Here is a table of points, one per row:
array([-0.1,  0.6,  0.9,  0.7, -1.0,  0.2,  0.1,  0.7,  0.1, -0.7, -0.9, -0.2,
       -0.9, -1.1,  0.3, -1.9, -0.1,  0.9,  0.0, -0.6, -1.4, -0.5,  0.3,  2.0])
array([-0.1,  1.8,  0.3, -0.8,  0.0, -0.7,  0.6,  0.9,  1.4,  0.6,  0.5, -1.0,
       -1.0, -0.4,  0.8, -0.8, -0.7,  0.7, -0.8, -0.1, -1.0,  0.7,  0.4,  1.5])
array([ 0.2, -0.3, -2.0, -0.1, -0.2, -0.2, -0.4,  0.7, -1.1, -0.1,  0.7,  0.6,
        1.9, -0.3,  1.8, -0.7,  1.1,  0.3, -0.7,  1.4,  0.6, -0.6,  0.7,  0.1])
array([-0.4,  0.5,  0.4,  0.4,  0.5, -0.4,  0.1, -1.8, -1.0, -0.6, -0.4,  1.1,
        0.6,  0.9,  1.1, -0.7,  0.2, -1.1,  0.1,  0.8, -1.9,  1.1,  0.2,  0.8])
array([ 1.8, -1.5,  1.2,  0.1,  1.2,  1.0,  0.4,  1.6, -1.7, -1.0,  1.2, -1.3,
        0.1, -0.3, -1.5,  1.4,  0.9,  0.1,  1.9, -1.1,  1.9,  0.3,  0.0, -0.6])
array([-1.1,  0.8,  2.6, -1.3, -0.3, -2.7, -1.7,  1.0, -1.0, -0.7, -1.7,  0.2,
       -0.8,  1.5,  0.0,  1.5,  2.5,  0.6, -2.1,  0.0, -1.4,  2.1,  0.3, -1.9])
array([-0.7,  0.0,  0.7, -0.1,  1.0,  0.0,  1.6, -2.0, -0.6, -1.0,  1.9, -0.1,
        0.5, -1.4,  0.3,  0.0, -0.1,  1.5, -1.4,  0.9,  0.0, -0.9, -0.2,  0.1])
array([-0.2, -0.9,  0.1,  0.4,  0.7,  0.3,  0.0,  0.3,  0.5, -1.2, -0.4,  0.6,
        1.4,  0.5,  0.7,  1.4, -0.2,  1.0,  1.2, -0.3,  2.0,  0.1, -1.7, -0.1])
array([ 0.2, -1.3, -0.2, -0.4, -1.2, -2.0,  0.4,  1.2,  0.5, -0.1, -0.2, -1.5,
        1.6, -1.3, -0.3, -0.4, -1.3, -1.5,  0.5,  0.5,  0.8, -0.5,  0.9, -1.4])
array([ 0.2,  0.9,  0.8,  0.2, -0.3, -0.3, -1.2, -0.5, -1.2,  0.1,  0.6, -1.0,
       -1.9, -0.1, -0.4,  1.4, -1.5,  0.4,  0.2,  0.2, -2.0, -0.4,  0.0, -1.6])
array([-1.1, -0.6,  1.1, -1.0, -0.2, -0.1, -2.1, -0.7,  0.0,  1.3, -1.6,  0.5,
        0.3,  1.3, -0.1,  1.1,  1.2,  1.3, -2.5, -0.2, -1.8,  0.8, -0.2, -2.9])
array([-0.7, -0.4, -0.9, -0.8, -0.8, -0.6,  0.2, -0.8, -0.8,  0.9,  0.7,  0.1,
        0.3,  2.2,  1.6, -0.5, -0.9,  0.3, -0.3,  0.2, -1.3, -0.4, -0.4,  0.0])
array([-1.9, -0.8,  0.3,  0.8, -0.9, -0.6, -1.9,  0.0,  0.6, -1.3, -0.3,  1.0,
       -1.9,  1.0,  0.1,  0.8,  0.5, -0.3, -2.9,  1.6, -1.2,  0.7,  1.2, -0.6])
array([-1.5, -1.3,  0.2, -0.5, -0.4,  1.5, -0.3,  0.7,  0.0,  1.3, -0.7, -0.2,
        0.5,  0.7, -0.9,  0.9, -0.9, -0.3, -0.8,  1.3,  1.7, -0.7, -0.3,  0.8])
array([ 0.7,  2.0, -1.9,  1.5,  0.5, -0.7, -0.1,  0.0, -1.3,  0.5, -0.7, -1.5,
       -0.6,  0.5,  1.7, -1.2,  0.1, -0.5,  0.3,  0.3,  1.3, -0.3,  0.1,  1.5])
array([ 0.4, -1.8,  0.6, -2.5,  0.7,  1.4,  1.6,  0.2,  0.2, -0.5, -0.8, -0.5,
       -0.6,  0.0, -1.4,  0.5, -1.0, -1.9,  2.4,  0.3,  0.3,  1.3, -1.6, -0.9])
array([ 0.3,  0.3,  0.0, -1.4, -0.5,  1.8,  1.3,  0.4,  2.0, -2.4,  0.0, -0.4,
        0.1,  2.1, -2.4, -0.7,  0.4, -0.1,  0.0,  0.1,  1.1,  0.2, -1.0,  0.4])
array([-0.7,  0.4,  0.2,  2.0, -0.3,  0.1,  1.2,  0.0,  0.7,  0.3, -0.2,  0.2,
       -0.3,  1.8, -1.0, -1.1, -0.5, -0.6,  0.9,  1.3, -0.1,  1.8, -0.9, -1.5])
array([ 0.6,  2.1, -0.4, -0.2, -0.4,  0.9,  1.5, -1.4,  2.1,  1.3, -1.8, -0.4,
       -2.2, -0.3,  2.3, -0.8,  0.1,  0.0,  0.1, -1.7, -1.7, -1.3,  0.8,  3.0])
array([-1.3,  0.3, -0.4, -0.6, -0.1,  0.1, -1.2, -0.3,  1.0, -0.2,  0.7, -0.3,
       -0.5,  0.9, -0.9,  1.0, -0.3,  0.6, -0.2,  0.1,  0.2,  1.1,  1.3, -0.5])
array([-0.7,  0.8,  1.0, -0.3, -2.0, -2.0, -2.6, -0.7, -0.1, -1.5, -0.9,  1.0,
       -1.0,  0.8, -0.5,  1.2,  1.4, -1.0, -2.3, -0.3, -1.3, -0.1,  1.0, -1.6])
array([-0.4, -0.4, -1.8,  3.3,  1.3, -1.7,  0.0,  1.3, -2.1,  0.8,  0.1,  0.6,
        1.6, -0.7, -2.8, -0.5,  1.5,  0.5, -1.1,  0.3,  0.0,  1.0, -0.4,  0.9])
array([ 0.4,  0.4, -0.5, -0.3,  0.2,  0.6,  0.9, -1.0, -0.7, -0.4, -1.1,  2.4,
        0.5,  0.3, -1.8,  0.8, -1.3, -0.8,  0.2, -0.5,  0.1, -1.0,  0.6, -0.3])
array([ 1.3,  0.9, -0.7,  1.1,  0.4, -0.8, -0.2, -0.2,  0.1,  0.9,  0.3,  0.5,
       -0.2,  0.2,  0.2, -1.4, -1.2, -0.1,  1.2, -0.1, -1.6, -2.2,  0.7,  0.3])
array([ 1.8,  0.1,  0.9,  0.5, -0.4,  1.9, -0.5,  0.9, -0.8, -0.7, -0.6,  0.2,
       -0.3,  0.7,  0.4, -0.2, -0.7,  0.0, -0.2, -0.1,  0.8,  1.6,  0.3, -0.1])
array([ 1.4,  1.4, -0.1,  2.4, -1.0, -0.3, -1.1, -0.5, -1.0,  0.9,  0.2, -0.3,
        1.8, -1.3, -0.4,  0.1,  0.3,  0.8, -0.7,  1.0,  1.2, -2.0, -0.1,  2.7])
array([-1.2, -1.0,  0.6,  1.2, -0.2,  0.3, -0.2, -0.9, -1.2,  0.8,  0.9,  0.0,
        0.1,  1.2,  2.2, -0.9, -0.1, -1.1,  0.6, -1.4, -0.1, -0.2,  0.3,  1.3])
array([ 1.6,  0.4,  1.7,  0.4,  0.0,  0.0,  0.8,  0.0, -0.8,  0.7, -0.9, -0.5,
        2.1,  0.2,  0.2, -1.6,  0.7,  0.3, -0.1, -0.3,  0.6, -0.9,  0.5, -1.2])
array([-0.2, -0.8,  1.9, -1.6,  0.2,  2.6,  1.8,  0.4,  1.2, -0.3,  1.7, -0.6,
        1.0, -1.2, -1.0, -0.2, -1.3, -2.7,  1.4, -1.5,  2.3,  1.4, -1.1, -0.6])
array([ 1.9, -0.2, -0.9, -0.2, -0.1,  0.5,  0.6, -0.5,  0.1,  0.0,  0.1,  0.5,
       -1.9, -0.8, -0.7, -0.5,  0.7, -0.4, -0.9,  1.3,  0.8, -0.2,  1.0, -0.4])
array([-1.1,  0.4, -0.5, -3.8,  1.2,  2.2,  2.1,  2.4,  0.7, -0.8,  1.4, -0.6,
       -0.4,  0.1, -1.0,  0.8, -2.0, -2.0,  3.5,  0.9,  0.9, -0.4, -3.0, -0.9])
array([-0.9, -1.5,  0.9, -2.2,  0.8,  0.7,  0.2,  0.5,  2.1, -1.1,  0.2,  2.4,
        0.3, -0.6, -0.4, -0.4,  0.5, -1.5,  2.0,  0.1, -0.3,  0.3, -0.8, -1.4])
array([-0.3,  0.6, -2.3,  0.7,  1.2,  1.3,  0.4,  1.2, -0.7, -0.2,  0.4, -1.0,
        1.2, -0.9,  0.8,  0.8,  0.8,  0.5,  0.0, -0.2, -0.6,  0.0,  1.0, -1.1])
array([-0.3,  0.5,  1.0, -1.0,  1.6,  0.2, -1.9,  0.5,  1.8,  0.0,  0.8, -0.4,
        0.5, -0.2, -0.8,  0.1,  1.0, -0.6, -0.5, -0.3, -1.4,  0.2, -1.5, -2.6])
array([ 1.0,  0.1,  0.0,  0.1, -0.5, -0.1,  1.1, -0.9,  0.9,  0.2, -1.6, -1.7,
        1.0, -0.4,  0.6,  0.0, -0.6,  0.6,  0.3,  0.3, -1.1, -0.4,  1.8,  1.0])
array([ 1.2,  0.7, -2.3,  0.3, -0.9, -1.1,  1.0, -1.2, -0.1,  1.5, -0.4, -0.5,
        0.0, -1.5,  0.9,  1.3,  0.2, -1.5, -0.7, -1.1,  1.1,  0.4, -0.3,  1.3])
array([ 0.9,  1.8, -1.0, -0.6, -1.1,  1.2, -0.1, -1.3,  1.1,  1.5, -0.6, -0.9,
       -2.6, -1.1,  3.5, -1.9, -0.9, -0.5,  2.1,  1.7, -0.9, -2.1,  0.7,  2.6])
array([ 1.6, -1.3, -1.3,  2.0, -0.4, -1.9, -0.2, -0.7, -2.8,  0.8, -0.2, -0.3,
        1.5, -0.7, -1.6,  1.4,  1.7,  1.1, -2.0,  0.1,  1.1, -0.4,  0.2,  2.2])
array([ 1.0, -0.8,  0.9, -0.8,  0.8, -1.1,  1.1,  0.5,  0.9,  0.1,  1.1,  1.1,
       -0.7,  0.8,  0.5,  0.0, -0.2,  0.7,  0.8, -0.3,  1.2,  0.3,  0.5, -0.8])
array([-0.6, -0.5,  0.8, -0.3,  0.6, -1.1, -1.2,  0.6,  0.4, -1.8, -0.6,  0.0,
       -0.2, -0.2,  0.6,  0.1, -0.5, -0.3, -2.8, -0.1, -2.2,  1.5, -0.9, -0.5])
array([ 0.0, -0.4,  1.4, -0.5,  1.6, -1.4, -0.2, -0.5,  1.7,  0.4,  0.2, -0.2,
       -0.7,  0.2, -0.2,  0.2, -0.8,  1.3,  0.5,  1.0,  0.7,  0.9, -0.3,  0.1])
There is one direction along which these points spread out most. Take the direction at right angles to it along which they spread out most. Then take the direction at right angles to both along which they spread out most. Go by this last direction. Where along it does each point below lie, from 0 to 99? 50 is the average, and the first point above lies past it. One standard deviation of the points above along it is 16.
array([ 1.3, -0.9, -2.1,  0.3,  0.1, -0.3, -1.4,  1.1, -0.9,  0.7, -0.6,  0.9,
        0.8, -1.0, -0.8,  0.0, -0.9,  0.3,  0.0, -0.2,  0.1,  0.0,  0.9,  0.7]) 33
array([ 0.9, -0.2, -2.5,  0.8, -1.2, -0.3, -0.3, -1.4,  0.4, -0.4,  0.4, -0.7,
        0.2, -0.6,  1.5,  0.1,  0.5,  0.6,  1.3, -1.1, -0.2,  0.1, -0.4,  0.9]) 48
array([ 0.6, -1.1, -1.0,  1.2, -2.0, -0.3,  1.9,  1.4, -0.5,  0.0,  0.4,  0.7,
       -0.6, -0.1,  1.4,  0.5,  0.8,  1.1, -0.3, -0.4, -0.2, -1.0, -1.6, -0.6]) 43
array([-0.6, -0.8,  1.1, -1.7,  1.4,  0.1, -2.4, -0.6, -0.5, -0.1,  1.0,  0.4,
       -1.1,  1.5, -0.7,  0.6,  2.2, -0.5, -0.4,  1.5, -1.3,  0.8,  1.0,  0.1]) 59
array([-0.6,  0.0, -0.4,  0.4,  1.1,  0.2, -0.5, -1.9,  0.3, -1.6, -0.7, -0.5,
       -1.0,  0.2, -0.4, -1.5, -0.1,  0.0, -0.9, -0.6,  0.9, -0.9, -0.9, -1.5]) 53
array([-1.1, -0.1, -0.3,  0.5, -0.3, -0.9, -0.6, -0.4, -1.5,  0.2, -0.8,  0.9,
        0.5, -1.9, -0.7, -0.6,  0.0,  1.8,  0.6, -0.4,  2.7,  1.7, -1.0, -0.2]) 28
array([-1.9,  0.7,  0.7, -0.6, -1.2,  0.4,  0.9, -1.0, -0.3,  1.1,  1.0, -0.6,
        0.6,  0.3, -0.8,  0.6,  0.9,  0.8,  1.8, -0.7, -0.6,  0.9,  0.3, -0.3]) 51
array([-0.5,  0.3,  0.0, -0.2,  1.0,  1.3,  1.2,  1.2, -0.5, -0.7,  0.1,  0.2,
        1.4, -0.1, -0.4,  0.4, -0.1, -0.7,  0.4,  1.1,  1.5,  0.3,  0.6, -0.6]) 35
array([ 0.0, -1.6, -0.6, -0.6, -0.2,  0.2, -0.2,  1.8, -1.0,  0.4,  2.5,  0.7,
        1.5, -0.2, -2.6, -1.2, -0.7,  2.1, -0.1, -1.7,  1.8,  0.6, -0.1, -0.4]) 19
array([-0.4, -0.7,  0.9,  1.8,  0.7,  0.1,  0.3,  0.5,  1.6,  0.7, -0.2,  0.4,
        0.4, -0.1,  0.3,  1.0,  0.0, -0.3,  0.7, -0.1,  0.4, -0.7,  0.4,  0.0]) 46
array([-1.7,  0.1,  0.7, -0.7,  0.4,  1.4,  0.1,  0.6, -0.3, -2.1, -0.2,  0.1,
        0.3, -0.6, -1.5,  0.8, -0.6,  0.4,  2.5, -0.6, -0.2, -0.3,  0.4,  0.0]) 48
array([-0.1,  2.8,  0.5,  0.2, -1.3,  0.0, -0.7, -0.8,  1.6,  1.7,  0.6,  1.4,
       -0.9,  0.1,  2.2, -0.1, -0.1,  0.0, -1.2,  0.5, -1.4, -0.3,  0.1,  0.7]) 78
array([-0.4,  0.3, -0.8,  1.1,  0.7, -1.1,  0.7,  0.2, -0.8,  0.1,  0.2,  0.0,
       -1.4, -0.9,  0.5, -0.7, -0.7,  0.1, -0.3, -2.5,  0.1, -2.6,  0.6,  1.9]) 49
